Rotation paths and how fast each direction turns (degrees each step):
Each turn is a multiple of 5 degrees from 10 to 175, or 0.
Each row of a path follows its step; steps can be skipped.
Rotation 1:
step 0: [-17  -8 -16  -9 -12 -10  -6 -19   3 -12   3 -16   1   9  15   5 -17  -5
  16  -2   2  -5   6  -1  -5   5   5 -12 -14  12   0]
step 1: [-17 -13  -4   5  12   2  18 -21  -8   2  12  -2  -1   8  11   6   4   8
  17 -11  -2 -11   9   6   3  -2  12 -10   0   8  18]
step 2: [ -6  -8  -6  10  -6   3  16   8   6  22  -3  -4   3  15   1  23  14   9
   4  -4  -3  -3   1  12   9 -16  -8  -9  -1  12  15]
step 3: [  7   8 -20  -2 -11 -12   8   8   4   2  -7   2  13  20  -7   9  -6   0
   9 -15   6  11  15   6  -6 -17 -12  -7  -7  20  -6]
step 4: [-12  16 -10 -11  12  -8   8  -2 -17  -8  -5 -15   9  17  -2 -12   3  -6
   6  -5   7   3  12   2 -13 -19  14  -8  -7   6  -8]
step 5: [ -8   1  -4 -14   5   7  13  -5   4   5   3 -25  -2  15  16  -9   3   6
   4  16   4 -20 -10   0   5 -22   6  -4  -2   9  -4]
step 6: [  9  -1  -4  -4  -7  -2   2  -1   9   5   3  -1   1  15   5  -2  -2  22
  19  -7  15 -28  -4   2   3  -7  -2  15   2  19  11]
step 7: [ -9   5 -10  -4  -8 -10 -14   5  -6   7 -21  -8   6  10  -2   5   7  14
  15 -12   7  -7  12  12  -6  -2   5  16 -11  -1  22]
step 8: [-11   0 -13  -7 -13 -10  -3 -17  -1  -1 -16 -10   7  12  23   5  -4   4
  10   9  -6   9  16  17  -2 -12  -4  -1  -3 -13  -1]
step 9: [ -6   1   8  11  -1 -13  14 -22  -1 -11   7   3   0  14  17   3   4   2
   7   5   2 -15  14  18 -10 -15  -3  -3  13   7  -4]
[-2 -6  1  2  8  4  8 -7 -3  4 -1  0 -1 -1 10 -1 -2  2 -2  2 -1  0 -2 -1
  1 -4  5  1  5 -6 -4] : 95
[ 8  0  1  5  5  4  0  3  2 -3  3 -2  0 -1  0  4  2  1 -1  0 -4  1 10  7
 -5 -6 -5 -2 -4 -4 -5] : 60
[  2  -3  -5   3   0   6   0   3   0  -1  -4   2   5   1   1   1   2   0
   4  -1 -10   5   2   3   7   3   4   9   5   3   5] : 70
[ -7  -1   1   1   0   4  -3   4   1   7  -6 -10  -2  -2  -3   4   8  -4
  -7   5  -1   0  -1   3   0  -1   5  -1  -2  -2   2] : 130
[-7  2  1 -6 -2 -4 10  3 -1  0  1  7  5 -2 -5  3  2 -6 -3  1 -1  0  3  6
  2 -3 -3  2  5  0 -4] : 55
